[[110 128 105 154]
 [116 134 133 114]
 [149 119 114 116]
 [106 113 123 151]]
=>
[[106 113 123 151]
 [110 128 105 154]
 [116 134 133 114]
 [149 119 114 116]]

[[111 134 138 116 128 122 113 103 117 128 131 134 136 102 151 101]
 [126 132 126 127 124 128 128 126 130 126 128 123 128 126 126 130]
 [147 101 106 125 148 111 137 119 124 142 134 143 141 122 125 143]
 [135 112 125 108 141 133 110 131 121 142 110 130 114 120 141 115]]
=>
[[111 134 138 116 128 122 113 103 117 128 131 134 136 102 151 101]
 [126 132 126 127 124 128 128 126 130 126 128 123 128 126 126 130]
 [135 112 125 108 141 133 110 131 121 142 110 130 114 120 141 115]
 [147 101 106 125 148 111 137 119 124 142 134 143 141 122 125 143]]

[[157 131 149 132 142 127 123 105 137]
 [142 140 134 128 140 139 142 129 128]
 [122 125 125 113 126 152 139 126 149]
 [138 140 133 135 127 134 130 127 128]
 [127 115 135 100 121 132 150 128 131]
 [135 134 134 122 116 142 132 122 144]]
=>
[[122 125 125 113 126 152 139 126 149]
 [127 115 135 100 121 132 150 128 131]
 [135 134 134 122 116 142 132 122 144]
 [138 140 133 135 127 134 130 127 128]
 [142 140 134 128 140 139 142 129 128]
 [157 131 149 132 142 127 123 105 137]]

[[129 132 114 143 131]
 [110 133 142 147 108]
 [116 139 147 107 144]
 [113 121 102 116 136]]
=>
[[110 133 142 147 108]
 [113 121 102 116 136]
 [116 139 147 107 144]
 [129 132 114 143 131]]

[[129 128 128 132 126 128 123 130 127]
 [132 127 127 137 126 126 113 131 130]
 [123 132 128 143 120 131 105 132 122]]
=>
[[123 132 128 143 120 131 105 132 122]
 [129 128 128 132 126 128 123 130 127]
 [132 127 127 137 126 126 113 131 130]]

[[130 128 129 127 130 139 127 127 126 130 128 132]
 [129 128 125 128 130 131 129 144 123 129 129 128]
 [126 129 127 127 142 126 128 125 125 135 125 101]
 [128 129 128 128 128 128 128 129 128 128 127 129]]
=>
[[126 129 127 127 142 126 128 125 125 135 125 101]
 [128 129 128 128 128 128 128 129 128 128 127 129]
 [129 128 125 128 130 131 129 144 123 129 129 128]
 [130 128 129 127 130 139 127 127 126 130 128 132]]

[[128 126 127 127 126 127 129 126 127 126 128]
 [125 129 127 126 129 125 124 128 126 128 127]
 [118 133 121 129 145 108 108 135 118 130 107]]
=>
[[118 133 121 129 145 108 108 135 118 130 107]
 [125 129 127 126 129 125 124 128 126 128 127]
 [128 126 127 127 126 127 129 126 127 126 128]]
---
[[121 127 137 122 130 123 126 134 131 135]
 [126 132 124 133 128 138 129 122 124 124]
 [142 114 103 148 107 136 132 117 105  98]]
=>
[[142 114 103 148 107 136 132 117 105  98]
 [121 127 137 122 130 123 126 134 131 135]
 [126 132 124 133 128 138 129 122 124 124]]

[[131 146 128 131 145 157 104 121]
 [126 119 123 138 121 125 128 130]]
=>
[[126 119 123 138 121 125 128 130]
 [131 146 128 131 145 157 104 121]]

[[116 134 127 115 118 136 116 139 117 140 115 116 138 137 118 138]
 [102 122 119 106 128 142 127 146 125 129 129 129 147 124 129 146]]
=>
[[102 122 119 106 128 142 127 146 125 129 129 129 147 124 129 146]
 [116 134 127 115 118 136 116 139 117 140 115 116 138 137 118 138]]

[[125 152 133 114 134 128 124 131]
 [129 136 118 129 137 132 127 131]]
=>
[[129 136 118 129 137 132 127 131]
 [125 152 133 114 134 128 124 131]]

[[120 138 139 131 135 138 124 119 128 118 125 130 124 126 118 131]
 [150 114 108 130 122 108 126 148 126 145 128 133 126 127 148 129]]
=>
[[150 114 108 130 122 108 126 148 126 145 128 133 126 127 148 129]
 [120 138 139 131 135 138 124 119 128 118 125 130 124 126 118 131]]

[[132 142 151 129 126 113]
 [127 108 141 120 143 134]]
=>
[[127 108 141 120 143 134]
 [132 142 151 129 126 113]]

[[120 112 128 127 146 131 115 136 135]
 [135 103 120 119 142 139 123 134 142]]
=>
[[135 103 120 119 142 139 123 134 142]
 [120 112 128 127 146 131 115 136 135]]
---
[[115 102 155 111 150]
 [148 136 130 139 131]
 [117 127 113 130 129]]
=>
[[102 155]
 [136 130]]

[[136 137 147]
 [129 130 150]
 [130 113 155]]
=>
[[137 147]
 [130 150]]

[[118 134 117 136 116]
 [124 119 118 158 138]
 [102 150 118 139 138]
 [127 154 119 138 123]
 [135 111 116 144 137]]
=>
[[134 117]
 [119 118]]

[[145 120 123]
 [115 145 115]
 [153 112 131]
 [140 119 142]]
=>
[[120 123]
 [145 115]]

[[121 152 118 131]
 [133 122 130 117]]
=>
[[152 118]
 [122 130]]

[[155 152 106]
 [153 152 105]
 [128 123 141]]
=>
[[152 106]
 [152 105]]
---
[[128 128 129 128 127 119 139 129]
 [128 128 131 128 128 129 133 128]
 [127 127 156 128 129 123 127 128]
 [127 128 130 127 128 126 141 128]
 [128 129 135 128 128 137 129 128]]
=>
[[129 128 128 128 128]
 [139 133 127 141 129]
 [119 129 123 126 137]
 [127 128 129 128 128]
 [128 128 128 127 128]
 [129 131 156 130 135]
 [128 128 127 128 129]
 [128 128 127 127 128]]

[[124 128 117 150 129 123]
 [121 123 122 152 136 108]
 [119 121 125 155 134 110]]
=>
[[123 108 110]
 [129 136 134]
 [150 152 155]
 [117 122 125]
 [128 123 121]
 [124 121 119]]

[[122 122 128 130 123 129 131]
 [113 111 127 134 115 131 137]
 [106 104 127 136 109 133 140]
 [118 118 128 131 120 130 133]
 [141 142 129 123 139 125 120]
 [124 123 128 130 124 129 130]
 [113 112 128 133 116 131 136]
 [116 115 128 133 118 131 135]
 [117 117 128 132 119 130 134]
 [128 128 128 128 128 128 128]
 [124 124 128 129 125 129 130]
 [138 139 128 124 136 126 122]]
=>
[[131 137 140 133 120 130 136 135 134 128 130 122]
 [129 131 133 130 125 129 131 131 130 128 129 126]
 [123 115 109 120 139 124 116 118 119 128 125 136]
 [130 134 136 131 123 130 133 133 132 128 129 124]
 [128 127 127 128 129 128 128 128 128 128 128 128]
 [122 111 104 118 142 123 112 115 117 128 124 139]
 [122 113 106 118 141 124 113 116 117 128 124 138]]

[[123 134]
 [113 143]
 [109 152]
 [122 141]
 [140 114]
 [124 132]
 [118 145]
 [119 142]]
=>
[[134 143 152 141 114 132 145 142]
 [123 113 109 122 140 124 118 119]]

[[123 120]
 [125 127]
 [117 132]
 [127 127]
 [127 133]
 [125 107]
 [121 130]
 [128 128]
 [131 133]
 [113 119]]
=>
[[120 127 132 127 133 107 130 128 133 119]
 [123 125 117 127 127 125 121 128 131 113]]

[[144 115 142 148 135 136 127 149 146 151 142 130 135 111 134]
 [113 142 114 111 122 135 125 111 140 110 114 121 112 126 116]
 [140 106 108 144 108 146 120 121 133 127 109 107 128 112 134]
 [118 135 118 109 124 111 126 109 108 111 132 117 128 146 118]]
=>
[[134 116 134 118]
 [111 126 112 146]
 [135 112 128 128]
 [130 121 107 117]
 [142 114 109 132]
 [151 110 127 111]
 [146 140 133 108]
 [149 111 121 109]
 [127 125 120 126]
 [136 135 146 111]
 [135 122 108 124]
 [148 111 144 109]
 [142 114 108 118]
 [115 142 106 135]
 [144 113 140 118]]

[[117 136 130 138 109 137 137 137 139 139 137 109]
 [133 113 118 111 132 111 111 111 129 128 110 132]
 [106 136 121 137 108 137 137 137 124 124 133 108]
 [140 110 123 107 144 107 107 107 128 128 108 144]
 [106 136 120 137 111 137 137 137 123 124 131 112]
 [139 105 132 104 152 104 104 104 124 124 103 152]]
=>
[[109 132 108 144 112 152]
 [137 110 133 108 131 103]
 [139 128 124 128 124 124]
 [139 129 124 128 123 124]
 [137 111 137 107 137 104]
 [137 111 137 107 137 104]
 [137 111 137 107 137 104]
 [109 132 108 144 111 152]
 [138 111 137 107 137 104]
 [130 118 121 123 120 132]
 [136 113 136 110 136 105]
 [117 133 106 140 106 139]]

[[149 136]
 [133 129]
 [123 124]
 [127 129]
 [129 129]
 [128 127]
 [118 122]
 [145 135]
 [135 130]
 [130 128]]
=>
[[136 129 124 129 129 127 122 135 130 128]
 [149 133 123 127 129 128 118 145 135 130]]
